Each path is a new rotation, seen through one point. The rows after it are directions, each followed by how far the rotation turns it, in deg/step (0 if it stays put).
Each turn is a multiple of 5 degrees from 10 to 175, or 0.
Each row of a path follows its step; steps can be skipped.

step 3: [-36.8  13.9  -8.1   3.8  27.1 -20.3   9.5 -18.0   6.9   4.2  33.9  -4.9
   8.3  -8.1  36.8 -11.2  22.2   6.6  24.8 -19.3  19.2  16.4 -49.3 -24.3
 -21.4  14.0   8.7  12.7  26.3   1.9  12.5  -2.9  14.3  -2.3 -19.4   2.9
 -28.3  -1.1   6.5   6.2   7.8   8.9  11.5   1.6]
step 5: [ -7.2  13.4   1.3  28.5  -2.6  25.4 -14.9  -3.6 -16.8  14.4  11.2  -9.6
   8.3  19.5  17.0  34.0   4.4  -6.4  -7.7 -15.4  29.3 -31.1 -26.8 -19.1
 -12.3  17.4  24.1  -0.3  -9.3  -7.8 -10.8 -36.6  20.8 -24.6  -6.5 -26.6
 -34.6  11.9  12.0  18.3  -9.4 -15.8 -19.3  -0.2]
step 6: [-27.4  26.3  17.7 -24.8   5.1  16.0   1.0  -8.7  18.6  25.6  23.0 -16.8
  23.7  -0.1  15.3  19.3  11.9  22.4  -3.9 -10.8  -9.5  25.2 -16.9   7.9
 -25.7  12.3  10.2   0.7   4.9 -33.4  -8.6   0.7  30.2  -4.3  -5.3   0.3
   8.8 -32.6  35.3 -26.9  17.3   7.7 -26.5  14.4]
step 7: [-16.7   8.3 -15.1  -1.7   8.0   4.4 -18.6  -7.8  -7.3  10.7  41.7  20.4
 -17.3   8.4  16.1  13.4  18.3 -23.9 -11.7  -7.1  -0.1 -25.2 -23.9  -3.2
   0.9  36.0  23.0 -12.1   6.1 -20.5 -39.8  -3.4   1.2  27.5  15.0  -5.6
  12.1 -19.5 -12.0 -29.0 -11.1 -30.7  16.2 -16.7]
step 8: [ -9.9  -2.2  16.7  15.2 -18.8  10.1 -28.8   6.6  33.0  34.3  -3.3  -6.0
 -28.0  -8.6  32.4  17.4 -10.5  -3.9 -29.2  24.4   9.5  -3.5 -30.2   8.8
  11.8  13.1   6.3   2.8   0.7 -10.3  10.4 -31.1   1.2  -1.3 -24.0  12.3
   2.7  10.5  23.4 -22.2  -6.8 -27.5 -32.4  21.7]
step 9: [ -0.2  11.6  24.5  32.1   7.5  22.7 -26.3 -15.4 -17.1   0.0  35.0  -5.4
   4.4 -11.1  26.4  39.9 -10.1  12.5   9.3   7.0 -11.7   3.4 -30.9 -34.7
  -4.7  -1.5  -0.8  17.7  17.4   0.6 -18.8  34.3  14.9  21.4  -5.7  28.1
   0.4  -9.7   9.4 -21.2  20.2   1.3   2.3  -4.4]
step 11: [  8.9   3.7 -14.3  26.7 -21.0  22.0  -7.3  15.3   5.9  21.1   6.8  -6.9
  -7.9  -5.5   4.2  31.1  23.4  -2.9 -26.8  20.6  53.3   7.4 -17.6 -18.3
 -11.9   5.9  -5.2  23.1  54.0 -11.6   5.5 -19.7   1.2   4.2   4.2  15.2
  -8.7   5.3  -1.2 -10.9 -12.4   9.1   6.5 -19.5]
step 12: [ -2.9  25.7  14.5   4.5  -0.8  15.2 -38.6  34.4   6.6   3.4 -14.4  -5.9
  10.5  16.0  22.9  11.1 -25.4   9.3  31.0   5.8  34.7  -9.2  -0.2  -8.9
   1.8 -22.3  -0.5  17.7  -0.9 -23.4 -18.3   3.0  38.3  11.3 -23.4 -13.9
  22.5 -20.5   5.8 -30.1   4.3  22.2   7.8   4.0]
step 16: [-25.9 -12.3  -8.8  -3.8  22.9  -7.8   5.1 -16.5  32.3   7.4  10.8   4.7
  15.6  -3.2  45.3  -6.6  -3.1   3.7  21.1 -18.4  22.2  33.9 -21.4 -15.1
 -12.8   2.9 -12.9  19.7   5.7 -21.9  -9.8 -11.9  19.2  14.8  -2.7 -23.8
 -27.5  24.3   0.6 -10.8  27.6 -10.5 -13.0  34.5]
Speeds:
[ -0.9  -8.0   2.2  -5.8   1.5   8.6   0.1  -5.9   5.8  -1.2   7.3   0.1
  -1.6   1.3  -6.9   2.8   5.9   3.6   1.2  13.4  -2.9  14.6  -0.5  10.1
 -11.9  -3.7   0.5   0.4  12.5   4.8   4.5  -8.4   4.7   2.0   0.2   1.7
   0.8  11.6   4.3   1.0   6.0   0.5   0.5   4.6] : 145
[-15.5   1.1   0.6  10.8   1.3  -4.2  -2.0  -3.5  -8.2  -9.8  -0.7   3.7
   3.8   5.4  -0.1  -5.0   4.4  -2.4  -9.4  -7.7 -12.6   2.5  -3.8  10.1
  -3.7   4.1   0.8  -2.0  -3.0  -1.1   2.6 -10.5   3.8 -10.2  -0.1  -1.5
  -9.5  -4.0  -0.5  -7.5   5.8   0.7  -2.0  -1.7] : 25
[ 10.9  -0.7   9.2   4.3   2.2  -2.8   2.1  -2.5   0.0  -5.1  -2.7  -3.1
  -3.1   4.9   5.4   6.1   0.9   3.7   3.2 -10.7   2.4   9.5 -13.5  10.2
   4.2   6.1  -7.3   4.2  -4.9   2.8 -10.5  -1.8  -2.9  -1.8   5.6   8.2
   1.7   8.7  -2.6   9.0  -2.6   9.3  -4.0  -3.3] : 65
[ -2.2  -3.6  -7.0  -0.7  -4.9  -6.2  11.0  -6.9  -0.6  -0.7   3.3   0.4
  -6.0   0.6  -5.2  -4.5   7.1   7.0  -8.0   3.0   2.8   3.6  -4.9  -2.8
 -15.2   7.8  -0.7  -0.4  -4.2   1.7  -5.3   9.2   0.3  -3.7 -12.1  -2.1
  11.0  -6.9  -0.9  -1.5 -11.4   6.4  -0.1  -5.5] : 95
[  3.5   1.5  -1.6  -6.3   0.4  10.9  12.8   4.5  -4.9  -3.1 -10.5   0.3
   6.2   9.8  -8.1   7.6   3.4  -2.5  -0.4  -8.0   8.8  -0.2  -0.7  -0.4
  -2.8 -11.0   3.5   2.1   4.9 -13.3  -0.5  -4.2   9.0  -5.7  -0.6  -1.4
  -5.0  -2.1   4.5   0.3  -6.6   4.0   5.3  -6.2] : 55

step 2: [-41.0 -15.9 -33.3 -21.3   9.3 -24.4  37.6 -25.2  14.9  -1.0  10.2 -21.5
   9.0 -18.5 -11.0 -17.9   2.8  -5.7  13.2 -10.6  15.6  -4.6  24.5 -16.3
  15.3   6.4 -10.8 -26.1  18.2 -20.5 -32.8 -10.9   0.1  27.3   5.6  11.1
   3.9  -4.1  17.7  22.2 -15.8 -24.0   4.5  20.2]
step 3: [  0.4   6.4   8.5 -25.2  -7.3 -11.1 -30.0 -11.4 -12.7  28.8 -37.6  -5.7
   5.0 -13.9   3.6 -46.9   0.8   7.5  -4.7  20.2  -5.4  14.7  19.8   9.5
   2.2 -15.9  38.1   3.7   2.9 -23.6  -2.6  16.1 -32.9 -37.4  15.1   2.4
   1.9   4.4  -5.8  -1.5  21.5  12.5  -4.0  29.3]
step 4: [-52.4  14.2 -20.3   6.2 -14.0  -9.8 -17.4  23.0   5.7  26.2  24.6 -17.2
 -27.7  33.4   4.7  12.0  18.7   3.3  21.8 -16.7   1.6 -17.8   6.2  -6.4
  -2.9  22.0 -13.1   9.5  -8.1   9.5  10.9  26.3  -9.8 -31.8 -24.0  -3.1
 -16.4  18.5   0.6 -32.1   1.8   4.4  13.9  -9.0]
step 5: [-18.9 -13.0 -18.9   5.3  -7.9  -1.9   3.3 -25.3  -6.7  24.7  23.9   4.3
  30.2   1.4 -28.3   4.7  25.5  17.3   0.0 -18.5   9.7 -19.9   4.2   6.8
   3.8   3.7  -0.2 -16.0  12.4  -2.0 -35.2 -28.9  18.7  25.0  17.4  20.1
  -4.2 -31.3  40.6   7.4  24.4  11.4   1.0  27.0]
step 7: [-52.0  -8.3   3.8   0.2   1.4 -30.7  17.3   6.3  14.9   5.0  33.1 -25.9
  -5.5  12.9  29.4  -9.9  20.3 -36.7  14.0   5.1  26.5 -11.0   8.8   6.6
  -8.9   8.2 -11.5  27.4   6.8   4.5 -20.2   4.5  -2.8 -29.9  -1.6 -22.9
  22.8  17.5   7.1 -11.1 -26.7  -8.6  19.6  -3.2]
step 8: [ -9.5 -10.1 -18.8 -14.8   2.0   6.5   1.1 -13.7 -22.4  23.7  28.8  18.4
  -1.1  16.3  -3.3 -27.5  -1.8  13.8 -29.4  30.2  -8.1  -0.1  30.6  -3.8
   5.3  35.0  31.7  -2.3   6.6 -28.4 -21.7 -20.7  -0.8  18.9  23.0   2.9
   6.6  -9.9  19.7  -4.8  41.6  24.1  -4.4  12.0]
step 9: [-16.4 -10.9 -23.8  18.9   6.0 -23.4 -28.6  -9.8 -15.1  -0.2  -5.2 -10.3
   9.7 -28.8 -15.7  15.4 -12.6  15.2   5.7 -21.2 -29.0  15.6  19.3 -10.9
 -15.7  15.9  -2.6 -14.9   4.8 -20.7  22.6  29.1   2.0 -35.4 -21.6 -15.3
 -18.3  -9.0 -28.1 -40.1   3.2  -7.5  -4.1  26.4]
step 13: [-19.4 -10.3  33.0 -21.7  -3.6   3.0   1.8 -38.1  19.7   6.0  -1.7   0.8
  16.0   8.9 -13.1 -12.8   6.2  26.9 -30.3  17.5  31.7 -23.9  36.9  26.0
   7.0   6.9   2.5  27.2 -18.2   1.6 -22.4   8.2  -5.6 -13.5   1.2  11.6
  32.6 -19.7  -9.6 -21.6   9.0   7.7  17.1  11.0]
step 14: [-12.4   2.5 -20.5  -0.3   6.2  -9.3   9.1  22.2 -30.9   1.0   0.2   1.4
  -1.2  19.5   9.2  -2.1  -9.4  31.8 -27.1  -0.2   1.9 -23.9  39.7 -26.4
  10.8  10.3 -13.6  -1.0  24.6 -10.5  10.2  27.7   9.8 -18.4   5.5 -18.6
 -55.3  16.6   6.5  -1.8 -10.8  20.6 -24.9   9.3]
Speeds:
[ -0.6  -2.2   4.3   5.0   2.9   5.8  -4.9   5.7  13.5  -0.9   6.9  -2.4
   1.7 -11.5   2.9  -0.3  -6.2   6.0   0.5  -4.8  -4.9  10.7   7.1  -1.9
  -1.5 -10.9   2.1 -15.7   7.1  -8.5  -8.3  -0.4   4.9  -1.6   5.7   7.1
  -0.1   2.9  -0.1  -3.2   3.5   5.5   0.5  -5.5] : 115
[ -1.3   3.4  17.0  -1.8   8.7   2.0  -3.1   3.8  -3.4   2.1  -2.4  -0.2
  -2.5   4.3  10.6   7.8   8.6  -2.4  -4.4  -9.8   3.0   0.0  -4.0  -2.6
   3.2  -4.2  -9.3   1.7   2.5   7.2  -8.4   1.1   3.0   3.6  -4.2   1.4
   3.7 -14.1   4.8  -4.0   1.4  11.3  -3.7   6.1] : 55
[  0.2  -0.8  -4.1   4.5   0.0  -6.4   4.7 -10.2   1.6   2.0  11.3   0.8
  -3.1   1.1  -0.1   2.0  -0.5   5.9  -7.5  -2.4   3.7   4.3   2.0  -5.0
  10.8 -12.5  -1.2  14.8 -13.1  -7.5  -6.2  -1.8   1.0   9.7  -6.7   5.0
  -1.9   7.6   7.2  -0.6  -3.5   2.9   0.4  -3.0] : 125
[  3.4  -4.2   2.7   1.7   1.9  -2.2  -1.4  -0.4  16.3   8.2  -0.8 -12.3
 -10.8   1.4   0.4   6.6  -6.2  -1.4  -2.5   4.6   7.6  -6.8  -0.3   6.0
 -15.5  -0.8  -3.1   4.5  -8.5   1.6  -0.6   7.4   1.5  -1.9  -1.4  -6.5
  -2.4  -2.2   0.1   3.6   7.5   3.2  11.1  -3.8] : 120
[ -5.4  -3.2 -10.3  -8.0   0.2  -8.2  -1.1  -5.4   7.7 -10.6   9.5   5.4
   2.9   1.8  -0.2   1.9   0.0 -15.2  10.1  -7.8   2.6  -3.6   0.0 -11.7
  -5.6  -5.5  -8.5  -4.3   3.6   6.6  -0.6   5.5   3.7  -4.0  -8.5  -3.6
  -0.9   2.9  -2.3   2.4  -1.4   4.3  -4.1  -2.9] : 140
[  0.4   2.9   0.3   9.0   2.1   9.2  -5.6  -6.6   0.4  -2.2   8.2   7.4
   9.7  10.5 -12.3  10.8   3.7   7.9  -3.8  -4.1   4.6  -7.6   3.2   1.3
   1.0   3.7   8.5  -8.3  -6.1  -2.4   0.6   8.9   4.6  -4.3  -7.4  -0.1
  -2.0  -9.2  -4.5  -4.6   2.4  -4.1   0.1  -2.5] : 85
